[-104  -55   75  -91  -69  -97   42] 75

[[-30 -33 -66  89  22  19  22]
 [-56 -37 -16 -11 -13  13 -27]
 [-79 -46  -5  12 -29  55 -34]] -5

[ 14 -15  -2  78 -25  -5  65] -2

[[ 1  0  0 80  1  1 -1]
 [-6 -5  4 51 -3 -2  5]
 [-6 -6  3 60 -2 -3  5]] 3

[-78  -1 -54   5  46 -77  37] -54

[[ 37 -10  55 -31  12 -76   6]
 [ 16   1 -28 -24 -32  41 -42]
 [ -1 -68 -33  16   6  26 -41]] -33

[[  -6  -12  -60   32   -1   20   33]
 [  -5  -30 -100   25   54   -7   24]] -100

[-25  45  82 103  10  33  41] 82

[-64 -69 -81   9 -14  22  54] -81

[-39  50  41 -22  45  83  42] 41
---
3,4,1,6,4,2
7,5,7,3,1,5
-> 7

668,485,974,-600,-181 -> 974

3304,9438,1409,4166 -> 1409

498,554,-614,504,494,44
-171,169,14,301,187,311
945,-202,535,358,575,133
-> 535

75,27,66,15,58,31 -> 66

168,153,116,212,152,104
172,55,229,166,21,249
-> 229
---
67.2,-20.3,172.8,-28.1,-144.0 -> 172.8
-27.917,48.999,-152.900,-140.258,-26.865,187.489 -> -140.258
129.05,115.87,-148.03,47.55,-64.19,86.66 -> 47.55
-0.027,-0.007,-0.001,0.164,0.142,-0.128 -> 0.164
-7.796,10.030,5.588,-12.176,1.028 -> 5.588
0.18,-0.16,-0.08,-0.04,0.12,0.13 -> -0.04
---
[[  5 105 -38  49  20  19]
 [-17 -28  63 -58 -21 -89]
 [ 89  84 -86  77 -65 -88]] Out: -88

[[  48 -102  -41  -17]
 [  48   21   38   32]
 [  48   -4  -85  -53]] Out: -53

[[ 16 -43 -12  -2 -20]
 [-27  43 -12  -5 -82]
 [-11 -68  -3 -22  -3]] Out: -3

[[-81  19  40   7 -46]
 [-38  36  -4  56 -17]
 [ 16 -16  25 -34   2]] Out: 2

[[  1  67  59  51]
 [ 27 -33  97  27]
 [-15 -59  19 -51]] Out: -51

[[  1 -13 -30  24]
 [ 24  93 -24  36]
 [  9  71  20   0]] Out: 0

[[ 18  32  11  34 -85]
 [-40 -29 -48 -77  50]
 [ 20 -14   5  14 -50]] Out: -50

[[-19  23 -54 -82]
 [-71 -21  44  67]
 [ 89 -85 -65  37]] Out: 37
---
[[ 55 -11   1 -10  -4  11]
 [101  17  11   4  13  21]
 [ 54 -17   0 -48   3 -10]] -4

[[ 43  94 -18  51]
 [ 17 -63  -3 -40]
 [ 44  98 -19  51]] -18

[[-49 -49 -58 -49  11  88]
 [-61  35  82  89  57 -19]
 [ 83  54 -47  55 -37 -42]] 11

[[ -2  50 -98  55  -2  18]
 [  5 -21 -17  13  28 -81]
 [ -2  68 -62  81  87  15]] -2

[[-23 -21 -50 -43  44 -25 -30]
 [-27 -26 -78  37 -13   9   9]
 [-28 -46 -93  23   0  39 -10]] -25

[[ 64  -9   6 -49  29  77]
 [ 40  18 -56  57  14  -5]
 [  6 -49  29  77 -54  40]] 29

[[ 37 -33 -28 -82  24]
 [ 16   0 -11 -23   9]
 [-48 -12  33 -34 -49]] -82
---
((-2.133, -0.449, 2.076, 1.065, 1.156), (0.667, -0.346, 0.371, -0.508, 1.107)) value -0.508
(-1.101, -1.943, -1.280, -0.099, 1.376, 1.954) value -1.280
((-1.3, -1.1, 0.6, 0.8, 1.3), (-0.8, 0.0, 1.1, -0.8, 0.3)) value -1.1
((14.3, -4.5, -6.6, -19.7), (9.3, -7.2, -5.7, -22.4), (9.1, -2.3, -4.7, -22.3)) value -22.3
((131.2, -179.9, 140.1, 76.1, 131.1, 73.3), (100.1, 76.5, -46.4, 3.7, 63.5, 21.8), (-64.7, 26.7, 171.3, -99.0, -53.0, 5.5)) value -99.0
((19.0, 46.0, -1.9, 69.5, -49.5, -44.3), (78.0, 123.5, -3.4, -28.1, -141.9, -60.3)) value -60.3
((-0.8, -0.7, -1.5, 0.0, 0.0), (1.1, -0.7, 2.0, 1.1, 0.3), (0.1, 0.8, 0.3, -0.4, 0.7)) value -0.8
---
array([[9323, 9119, 1928, 9748, 2696, 6791, 1852],
       [9493, 4334, 5188, 9890, 4263, 5509, 5466]]) -> 9890, 1852

array([[-44,   0, -16,   0,  -2,   9],
       [ 38,  -2,   8,  18,  -7, -19],
       [-21,  -9,  15,   3,   5, -23]]) -> 38, -44

array([12, 85, 79, 71]) -> 85, 12

array([[774, 473, 782, 304, 708],
       [810, 206, 800, 242, 807]]) -> 810, 206

array([[805, 175, 782, 130, 313, 507],
       [815, 224, 771, 179, 353, 480]]) -> 815, 130

array([6055, 2896, 4680, 4172, 2363, 1978, 7835]) -> 7835, 1978

array([[45, 52, 57, 50, 78, 61, 30],
       [46, 48, 45,  7, 48, 46, 30]]) -> 78, 7

array([[69, 39, 33, 44, 46, 20, 75],
       [89, 81, 41, 31, 65, 44, 48]]) -> 89, 20

array([6498, 2272, 8191, 1508, 7016, 4579, 3438]) -> 8191, 1508
